In the rows, 128 means zero.
Rotation paths and how fast each direction turns (degrees each step)
Each turn is a multiple of 5 degrees from 10 to 175, or 0.
Path 1:
[142 126 125 129 138 134 121 132 127 133 141 124 131 136 129 118 130 121
 118 127 124 132 102 142 154 125 130 128 141 124]
[143 124 120 122 133 131 117 140 127 140 129 114 134 141 130 123 132 121
 119 128 122 128 102 139 147 130 129 125 146 127]
[141 127 119 118 140 128 124 138 124 140 133 118 129 143 113 125 130 121
 127 131 119 135 108 141 142 135 129 124 146 122]
[132 126 122 112 139 126 123 133 119 135 139 123 141 147 118 121 128 119
 126 134 124 144 113 144 147 132 127 121 140 124]
[137 121 126 113 124 133 123 137 119 138 131 116 141 152 124 121 129 120
 122 133 124 146 114 140 137 133 121 117 137 125]
[145 122 130 118 129 141 134 129 119 131 135 122 132 146 114 117 126 122
 123 135 123 148 114 141 134 135 122 122 138 120]
[142 125 134 121 127 143 128 125 123 125 142 125 133 142 125 113 127 122
 115 131 129 148 111 145 146 130 125 123 135 126]
[149 121 129 123 122 145 124 132 128 129 132 117 129 141 132 114 128 124
 110 130 126 138 107 142 141 130 127 126 135 127]
[153 125 124 125 132 142 124 133 130 127 136 121 119 137 119 114 128 126
 118 132 123 132 104 142 142 133 131 128 140 124]
[142 126 120 123 137 132 116 133 129 127 141 124 128 136 125 115 126 124
 120 132 125 130 102 143 154 128 132 128 139 125]
[141 120 114 122 130 127 113 142 124 135 131 116 131 146 126 120 129 122
 122 133 123 128 102 138 145 130 128 124 140 123]
[143 121 118 122 136 126 123 137 118 137 136 123 130 147 113 122 128 120
 131 134 119 135 106 136 140 131 125 124 143 117]
[135 123 125 121 135 126 124 131 116 133 141 126 141 150 122 123 127 118
 128 130 124 143 110 139 147 125 121 121 139 120]
[142 120 129 121 125 134 129 135 116 139 132 118 142 151 128 123 131 118
 119 128 124 143 111 138 139 128 119 120 141 123]
[148 124 133 122 131 144 137 130 121 135 135 119 131 144 118 120 130 121
 120 128 123 146 113 140 136 133 122 123 144 122]
[142 129 133 119 134 143 130 127 128 131 139 122 135 138 126 117 129 120
 113 129 127 147 111 147 147 132 128 126 139 128]
[145 125 127 117 127 143 123 135 132 133 129 113 130 140 131 116 130 124
 110 131 127 139 109 145 143 136 131 124 138 131]
[126 126 127 127 121 128 124 132 128 130 123 123 133 131 137 129 129 128
 124 127 130 126 127 127 128 127 127 126 126 131] => 120
[130 126 133 131 123 131 133 125 123 127 130 131 131 131 130 127 127 127
 128 126 128 133 130 126 125 124 122 127 127 125] => 45
Path 2:
[136 147 119 131 139 125 133 121 135 117 122 127 126 135 135 147 116 126
 137 132 133 122 126 104 126 123 117 128 144 128]
[135 136 123 131 138 133 141 114 135 123 129 121 127 130 133 152 128 137
 134 144 137 116 117 109 122 132 121 132 136 123]
[132 154 116 132 145 130 135 118 135 119 121 127 118 130 130 147 124 133
 133 138 130 126 124 120 122 126 119 129 144 129]
[129 134 117 132 143 128 140 121 129 116 129 128 126 129 136 148 128 138
 131 135 130 115 121 104 129 122 117 132 141 123]
[134 146 119 133 149 132 142 115 135 121 124 128 127 134 135 142 119 130
 131 140 133 128 123 111 116 133 118 126 133 124]
[130 139 112 133 138 132 136 120 129 115 131 131 119 133 132 149 127 139
 139 134 141 120 118 114 129 126 114 128 140 132]
[127 140 114 134 154 138 143 118 133 118 126 127 125 126 130 141 130 138
 125 142 129 127 120 115 124 130 118 130 138 118]
[130 143 112 134 147 130 137 125 130 111 127 135 125 138 134 142 118 130
 135 129 135 127 123 108 129 125 115 125 139 127]
[132 132 118 133 144 140 142 119 134 117 133 124 129 131 130 144 127 137
 132 141 142 125 116 107 127 136 116 126 132 120]
[131 150 113 134 148 136 133 122 137 114 126 128 121 132 125 140 123 132
 134 134 136 135 119 119 129 132 115 125 144 127]
[128 131 114 130 146 134 135 126 134 114 132 127 129 127 129 141 129 137
 131 133 136 122 119 104 138 126 115 129 143 117]
[133 145 120 133 149 135 137 121 141 118 126 125 131 133 127 134 116 125
 132 138 137 132 122 108 126 135 117 121 137 118]
[131 137 116 132 135 134 129 123 139 115 132 125 125 133 124 146 125 132
 139 132 146 124 117 109 136 129 114 127 143 127]
[131 142 119 130 150 136 135 120 142 122 127 118 128 122 123 140 128 132
 128 141 133 128 118 113 130 132 119 129 144 115]
[134 144 119 130 142 127 130 125 138 115 125 125 127 132 128 143 118 124
 136 128 134 123 124 105 133 122 115 127 148 123]
[135 134 125 130 139 133 137 117 142 122 130 118 133 128 130 146 124 131
 133 142 140 119 118 103 128 133 119 130 139 118]
[135 153 119 130 140 131 130 118 141 120 123 122 121 129 126 147 121 127
 136 136 136 127 122 117 127 128 118 128 147 127]
[128 121 131 128 130 131 132 126 129 131 130 125 132 124 128 129 133 131
 124 134 128 125 125 126 127 131 130 130 124 123] => 155
[131 129 133 126 124 125 123 127 134 131 126 122 130 126 125 130 126 123
 129 129 128 125 129 126 130 127 129 130 133 126] => 20
Path 3:
[126 126 123 125 122 150 125 122 140 129 119 119 131 127 116 134 133 137
 123 127 132 122 127 102 124 115 131 143 113 146]
[127 125 116 126 119 137 127 130 140 130 125 113 134 124 126 129 129 130
 129 127 127 124 128  95 119 117 122 144 114 148]
[117 130 123 121 116 135 130 117 140 128 126 118 129 126 124 129 129 133
 125 115 135 128 125  97 120 110 127 144 118 139]
[115 126 119 127 124 139 132 126 144 122 119 113 131 136 121 126 141 132
 123 125 135 121 126 100 127 114 125 141 123 143]
[120 125 123 128 125 135 135 121 145 127 128 110 136 123 120 122 128 130
 126 126 132 121 128 102 131 107 124 136 116 150]
[125 126 127 123 123 148 127 115 142 129 122 118 131 124 114 131 130 137
 122 125 135 120 127 103 128 110 133 139 113 145]
[126 123 117 128 122 144 125 131 141 130 121 114 132 126 122 132 133 131
 127 131 126 122 128  98 121 119 124 143 114 148]
[123 129 121 123 116 135 129 120 140 130 127 116 133 123 126 130 126 130
 128 120 132 129 125  95 119 112 125 144 114 144]
[115 128 122 123 118 139 130 122 142 124 120 117 128 136 121 128 138 134
 122 120 136 123 123  98 123 115 127 145 122 139]
[117 125 119 128 126 133 134 127 146 125 125 109 135 128 123 120 132 129
 126 126 134 121 128  99 130 110 121 138 121 149]
[122 127 129 124 122 141 132 114 143 128 126 116 132 122 116 127 129 135
 121 123 135 121 127 104 129 106 130 137 115 145]
[126 123 121 127 124 149 124 127 142 129 119 115 132 127 117 132 135 135
 124 131 130 120 128 101 124 118 129 143 115 147]
[127 127 120 124 118 136 128 124 140 132 127 115 134 121 126 129 126 130
 129 125 127 127 127  97 119 114 123 144 112 148]
[116 128 123 121 116 138 129 120 140 126 123 119 128 131 124 130 132 135
 123 117 136 126 123  98 119 114 128 146 120 138]
[115 126 117 128 123 135 133 130 144 124 121 110 133 133 123 123 136 130
 124 125 133 122 126  98 126 114 121 142 122 144]
[119 126 126 126 123 135 135 116 145 127 128 112 133 121 121 122 128 132
 124 123 134 122 128 103 131 104 126 136 117 147]
[124 124 125 125 124 149 128 121 143 128 119 116 131 127 114 131 135 136
 122 128 133 120 127 104 128 112 131 140 116 145]
[125 124 125 132 125 128 125 123 129 125 126 131 127 123 125 125 129 127
 123 129 124 123 127 126 126 126 122 131 126 126] => 0
[130 129 125 126 123 127 125 131 125 130 128 131 127 128 132 132 127 127
 130 127 126 132 127 124 120 132 127 133 126 126] => 65
[130 127 124 131 130 122 129 133 129 129 131 124 131 125 132 124 125 124
 131 131 124 128 130 126 129 129 123 126 127 133] => 135
Path 4:
[127 128 114 105 134 136 134 124 108 144 119 129 125 132 111 120 133 131
 131 139 128 131 138 132 141 118 122 136 136 131]
[130 105 111 117 138 130 138 130 116 143 117 127 112 125 113 124 131 131
 129 137 122 131 123 133 144 119 123 135 135 133]
[133 126 117 111 138 134 134 124 120 140 115 128 120 140 111 127 133 123
 131 143 127 136 135 141 137 116 123 137 144 138]
[127 114 105 109 130 134 133 128 113 144 127 130 118 129 114 121 133 134
 131 139 127 131 137 132 146 123 120 141 134 125]
[132 118 117 114 142 131 136 124 110 140 110 124 119 136 109 123 133 130
 127 136 121 132 122 136 141 119 126 130 138 137]
[131 116 113 110 133 135 135 128 123 143 121 132 115 126 113 126 131 122
 136 144 130 135 138 133 138 116 119 142 142 135]
[130 116 106 114 135 131 133 126 115 138 121 126 118 142 111 125 133 134
 127 136 123 132 130 143 148 124 126 137 134 129]
[129 124 118 106 136 135 138 125 110 144 112 130 122 124 112 120 134 128
 131 140 126 131 131 128 137 117 121 134 139 134]
[133 106 110 118 136 129 134 129 124 140 121 128 110 132 113 129 131 126
 131 140 125 133 128 139 143 118 124 139 137 133]
[131 129 113 107 134 135 132 122 114 142 117 128 125 141 109 123 133 130
 131 140 126 133 138 139 141 121 123 137 137 133]
[127 110 110 111 135 133 136 129 112 145 120 129 117 120 113 120 131 133
 130 137 126 129 129 128 144 120 122 137 133 130]
[135 118 116 116 140 130 136 125 120 140 111 126 116 138 110 127 132 123
 129 140 123 135 127 143 139 116 126 135 142 139]
[128 121 109 108 129 135 133 127 118 143 127 132 119 130 114 124 132 129
 134 142 130 133 142 133 142 120 119 142 137 129]
[130 113 110 115 139 130 136 126 110 141 115 125 119 136 110 121 133 135
 126 134 121 130 123 136 145 123 126 132 133 131]
[131 121 119 110 137 136 136 126 119 143 114 131 118 127 113 125 133 121
 134 144 129 134 133 131 136 112 121 137 144 138]
[130 111 105 115 132 131 132 128 120 139 125 127 115 138 112 127 132 131
 130 139 126 132 133 142 147 123 124 141 134 128]
[130 126 116 106 138 135 136 122 107 143 113 127 126 133 110 120 135 131
 129 137 124 132 130 133 140 118 123 131 137 135]
[127 135 132 123 126 131 128 127 126 130 128 131 131 123 129 127 128 126
 131 131 131 128 134 123 124 125 125 129 131 129] => 155
[127 127 135 127 129 132 124 130 133 132 132 126 132 126 123 129 133 129
 124 128 130 127 124 130 130 126 130 131 126 127] => 0
Path 5:
[117 127 123 122 130 145 128 119 117 117 128 127 125 118 113 125 141 138
 124 120 128 134 141 127 147 131 135 129 125 138]
[135 127 133 119 139 143 128 125 133 123 130 120 121 114 118 126 130 140
 124 113 124 129 142 124 146 136 127 134 118 140]
[128 137 138 123 130 141 132 124 121 125 126 127 124 114 113 127 132 139
 136 123 118 141 134 118 135 140 132 145 117 138]
[122 126 139 129 126 145 134 123 128 116 130 125 111 119 123 126 136 129
 121 131 124 129 130 117 137 138 134 143 120 149]
[121 129 126 125 120 142 130 116 118 118 124 130 124 124 114 116 141 132
 122 122 127 131 135 120 144 135 136 133 121 147]
[131 130 126 125 137 141 132 119 134 122 126 120 116 119 113 121 131 133
 123 115 121 124 145 125 145 135 133 127 123 145]
[130 139 131 132 134 140 129 119 124 126 124 129 124 113 111 124 132 143
 130 128 118 136 144 124 137 143 130 140 120 136]
[120 127 136 129 134 147 133 126 126 118 133 123 111 113 121 135 137 136
 124 134 122 135 136 125 138 133 135 140 122 140]
[120 126 133 120 123 147 125 121 118 118 132 130 126 119 118 124 142 139
 119 122 133 134 133 121 144 136 126 136 120 142]
[129 126 132 114 132 141 130 123 131 123 126 118 120 118 114 124 135 130
 130 110 122 130 137 119 146 133 135 131 121 144]
[135 136 136 130 128 138 131 120 128 126 123 126 125 116 115 117 129 134
 129 122 120 132 141 118 136 146 130 143 117 144]
[121 134 132 133 130 143 139 121 124 118 125 127 110 117 116 127 133 129
 126 134 117 132 135 122 135 135 141 141 122 143]
[120 128 126 130 126 146 129 116 123 117 130 133 119 122 117 121 140 140
 112 130 128 128 136 124 143 138 127 132 122 145]
[122 130 124 119 135 143 129 121 126 123 127 121 120 117 110 126 140 139
 128 116 121 132 142 126 147 130 134 126 126 139]
[134 130 137 127 136 141 125 125 130 125 129 122 125 111 118 126 130 142
 129 121 124 133 145 125 143 144 127 142 119 138]
[124 132 139 123 130 144 136 126 118 118 128 126 119 114 117 131 133 133
 132 127 121 139 133 119 133 134 139 147 116 139]
[124 126 136 125 123 146 133 121 125 117 131 129 117 122 121 121 135 132
 113 124 127 127 128 117 139 137 129 138 118 150]
[128 132 123 134 127 126 131 123 130 128 124 130 125 131 125 123 127 126
 126 131 125 124 131 129 126 129 130 124 130 131] => 55
[127 126 124 127 128 131 130 127 120 121 128 129 128 129 130 128 125 126
 121 127 133 126 128 130 128 124 131 129 125 127] => 90
